One turning vector, and how many steps it has turned
The counts run from 0 to 591.
[ 80 127 146 112 148 132 166 151 129 117  96 113 132 220 183 181 155 151
 165  96 114 119 137 146 121 126 141 106 102 117 124 105 152 116 102 121
 134 159 155 124 154 142  82 121  99 121 137 107]
77
[102 136 178 158 155 115 101 144 168 111 133 158 123 170 151 130 137 102
 162 155  92 110 111 175 131  92 147 111 100 149 157  78 136 112 112  70
 149 149  83 131 119 112  99 118 135 118 142 194]
518
[ 96 162 116 122 142 139  94 157 110 141 148 149 178 155 143 126 158 117
 107 126 153 113  66 116 102 167 166 122 155 129 102 117 142 110 193 149
  95 133 106 110 144 134  95 141 154 121 170 173]
365
[156 194 132 130 181 102 114 181 133  75 108  95 132 122 114 103 108 178
 150 147 162  96 113 153 161 153 126 136 146 112 118 118 143 132 115 148
 125 112 104 109 133 132 104 129 162 140 136  91]
489
[168 150 120 107 172 150 126 125 134 163 125 168 153 139 186 136 180 142
 112 129 128 163  75  92 100 112 123 122 146 131 101 116 108 101  96  91
 144 152 127 157  93 144 144 113 163 127 135  94]
316
[181 151 161 132 159 131 160 173 124 110 139 115 112 109 117  98 146 198
 142 174 115 115  87 120 113  96 115 111 168 163 102 128 115 101 131 107
 174 151 131 137 148 134 103  85 131 124 133 104]
404
[123 117 142 138 163 104 125 124 138 145  74 102 189 124 142 127 127 112
 103 141 217 103 117 109 170 110 133 138  96 163 119  95 160 129 128 133
 131  94  97 108  99 145 156 145 127 104 111 151]
242
[106 100 164 108 113 126 133 186  89 188 114 119 125 163 129 176 128 147
  84 125 132 163  87 123 100 125 140 119 143 114 102 100 132  93 154 128
 152 186 153 149 128 151 104 112 110  90 143 137]
505
[168 149 155 117 124 117 130 156 158 145 151  98 140 123  65 147  93 189
 124 127 154 124 113 141 128 131  75 155 154  91 126  91 112  88 113 109
  90 170 157 136 114 113 142  98 113  98 101 137]
198
[144 126 160 142 179 128 131 136 133 162 148 147 167 124 144 103 141 141
 140 166 163 122 116  91 128 122 165 124 132 206 131  98 150  93 166 122
 166  70 125 137 110 167 121 130 111 108 102 152]
460
[100 104 154 170 183 119 127 122 144 150 137 138 179 159 159 154 121 105
 115 129 148 114 153 141 159  91 188 148  77 160 129 100 162 111 109 105
 121  93 114 109 118 138  79 130 136 117 121 137]
27
[149 144 157 151 137 159 151 149 156 158 143 116  81 164 125 115 116 148
 132 183 116 127 128 142 125 101 150 105 169  98  96 118 138 111 125 105
 158  99 121 118 130 117  74 105 163 135 147  72]
267
[129 177 158 137 170 132  95 175 105 104 100 139 165 117 166 141 139 140
  62 125 162 131  84 110 103 118 142 155 155 174 141 122  83 107 126 177
 127 138  95 132 122 146 174 131 140 131 126 128]
95
[126 176 169 178 139 158 137 117 143 153 160 135  78 133 123 134 129  95
 113 162 123 122 129 136 119 111 150  87 130 112 138 103 118 112 113  86
 109  97 128  83 105 104 123  69 132 127 142 183]
121
[156 156 142 127 111 134 140 128 113 179 156 120  69 142 128 160 114 156
 150 146 105 151 122 123 137 130 137 104 130 112 127  80 134  69 103 120
 104 142 171 161  96 146  76  72 122 134 118 145]
559
[110 185 194 175 169 127 129 141 120 146  97 122 110  86 111  95 128 107
  93 140 153 110 105 131 131 127 113  89 135 125 115 133  93 164 113  95
 115 153 106 115 121 121 145  97 152 171  96 118]
394
[126 178 147 153 161 143 145 111 147 132 125 148 113 129 168 109 121 127
 111 105 139 165 104  96 113  91  95 144 152 136 132 104 102 139 104  97
  95 172 130 126 104 124 174 109 182 150  94  84]
531
[140 183 162 128 192 134  41 133 117 141 140 165 118 118 144 122 158 100
 137 165 139 111  90 149 132 108 123 105 114 124 129 114  94 145 123 114
 139 165  88 157  91 110 135 120 134 113 121 138]
307
[124 101 142 109 121 118 151  98 161 180 116 146 140 182 176 119 104 116
 129 137 152 166  98 124 122  97 137 133 156 132 121  55 145  94 162  94
 119 153 118 139  74 133 120 137 166 109 115 158]
20
[121 180 143 143 141 133 155 165 153 105 145 142  84 130 146  98 105 198
 171 116 150 152 151  99 133 108 125 145 137 143 142  92 170 127 127 141
 117 125 150 124 153 150 147 125 167 112 130  65]
135
[111 149 158 148 153 112 134 140  86 174 137 102  99 154 117 168 104 148
  98 119 147 145 128 156 134 127 141 106 137  84  83 111 117 124 148 132
 111 120 157  85  63 153 123 105  76 119  98 153]
205
[148 157 124 134 194 139 177 140 132  72 103  92 165 131 122 101 159 163
 131 143 168  74 107  97 127 118 126 137 166 161 131 114 132 138 168 126
 142 111 107  78 139 147 155 102 140 125 115 105]
187
[163 167 174 134 166 117 105 114 119 175 155 120 166  91 109 111 164 136
 146 129 178  92 117 105 154 138 108  98  96 143 124 138 118 122  86 107
  94 157 161 172 129 130 117  94 113 143  83 153]
252
[128 190 160 156 179 161 105 128 137 118 144 175 108 122 160 162 149 118
 119 133 104 148 129 108 117 101 114 137 113 148 159  90 102 118  69  99
 109 163 129 159 119 121 154  90 162 122 108 107]
527
[ 99 144 167 133 197 151  89 108 152 164 174 164 159 170 161 148 154 107
 160 103 146 136 141 124 121 129 113 116 101 131 109 120 129 134 114 111
 106 137 136 149 114 112 114 160 118 118  88  99]
169
[151 162 194 140 138 134 117 118 127 187 163 136 131  89 110 122 158 134
 141 149 162 107 128  93 146 124 101  87  94 144 133 122 117 125  89 108
 110 165 156 180 134 124 128  85 112 135  93 148]
253
[129 175 132 114 181  90 115 152 106 133 123 148 125 137 172 121 148 161
 172 133 122 116 114 173 147 123 183  90 104 105  98 125 138 136 114  99
 155 135 130 114 115 160  63 114 140 132 158 147]
215
[165 122 144 134 176  96 149 138 102 140 101 129 135  90 135  99 117 154
 116 148 150 158  82  90 129  96 105 129 152 177 117  86 117 132 150 100
 151 179 123 160  92 159 153  98 151 127  89 126]
102
[168 169 107  91 139 124  84 141  88 134 157 153 160 115 141 129 145 164
 141 128 146 122  65 130 108 128 124 134 166 131 123 101 125 112 159 138
  93 203 119 158 125 132 117 121 147 103 141 153]
10
[102 159 169 132 179 160  89 109 173 191 170 170 142 162 150 142 157  93
 156 124 147 139 131 122 125 126 103 112  93 112 112 106 131 142 107  88
 119 154 130 162 110 111 123 139 142 127  98  90]
170
[128 134 134  77 123 113 111 169  97 193 115 112 158 154 121 152 137 150
 108 108 154 152  68 110 113 161 100 116 142  82  87  99 132 112 157 119
 117 204 142 154 101 150 132 135 123 102 133 130]
503
[148 192 179 139  97 111 150 148 134 128  96 103  62 131 157 126 110 178
 154 130 156 155 122 108 148 123 106  86 131 137 134  99 128 104  94 151
 107 121 165 130 115 152 151  96 119 151 110 146]
345
[111 143 150 129 171 122  97 123 158 121 105 143 136 174 139 134 150  84
 171 148 117  98 104 176 153 111 142 105 101 121 141  82 142 133 124  62
 138 142  80 122 104 109  93 124 134 107 141 179]
517
[138 167 122 109 155 122 147  97 111 170 151 114 100 172 159 141 117 161
 175 116 141 157 123 142 138 144 147  97 138  92 109  86 151 110 130 129
  94 129 177 133  79 153  79 108 122 150 101 124]
562
[128 110 144 130 138 144 182 119 185 171 132 131 150 138 118 114 135 123
 118 132 172 109 138 101 130  66 129 135 133 123 141  84 156 126 143  62
 147 120 126  96 124 129 155 109 157  67 142 114]
326
[ 91 162 139 145 151 101 140 159 114  73  86 127 123 153 182 151 149 163
 169  99 128 109 123 141 148 100 146 114  67 151 133 106 172 128  92 125
 127 142 130 104 149 154 127 108 117 121 146 148]
433
[ 95 146 134  79 139 114 160 134 142 146  94 109 136 197 158 138 155 138
 178  92 119 128 103 115 118 165 122  91 130 101 122  72 145 105 113  83
 115 165 160 142 123 156  92 113 143 148 128 142]
74
[114 149 125  96 109 118 104 163 104 172 116 108 161 117  99 127 115 138
  82 128 193  96  88 120 156 137 146 141 152  82 121 115 144 126 149 161
  74 175 125 119 141 126 116 125 163 102 155 126]
147
[123 143 149 123 106 136 129 160 175 179 163 132 134 169 104 159  95 149
  96 127 131 155 121 135  87 142 150 144 161  78 136  91 129  66 136 100
 108 112 144 102 110 130 135 114 137  81 162 160]
418
[118 107 111 128 150 137 138  97 102 156 138 140 140 185 182 154 125 123
 121 119 142 173  91 119 114  97 137 127 157 147 100  74 149 103 183 130
 105 152 120 115  71 148 107 142 126 104  94 142]
18
[167 150 155 161 116 120 133 155 127 136 161 114 114  82  70 108 117 152
 127 173 155 107  91 123 143 116 126 116 124 148 123  96 146  98 155 105
 119 128 124 106 123 119 132  74 115  87 140 195]
550
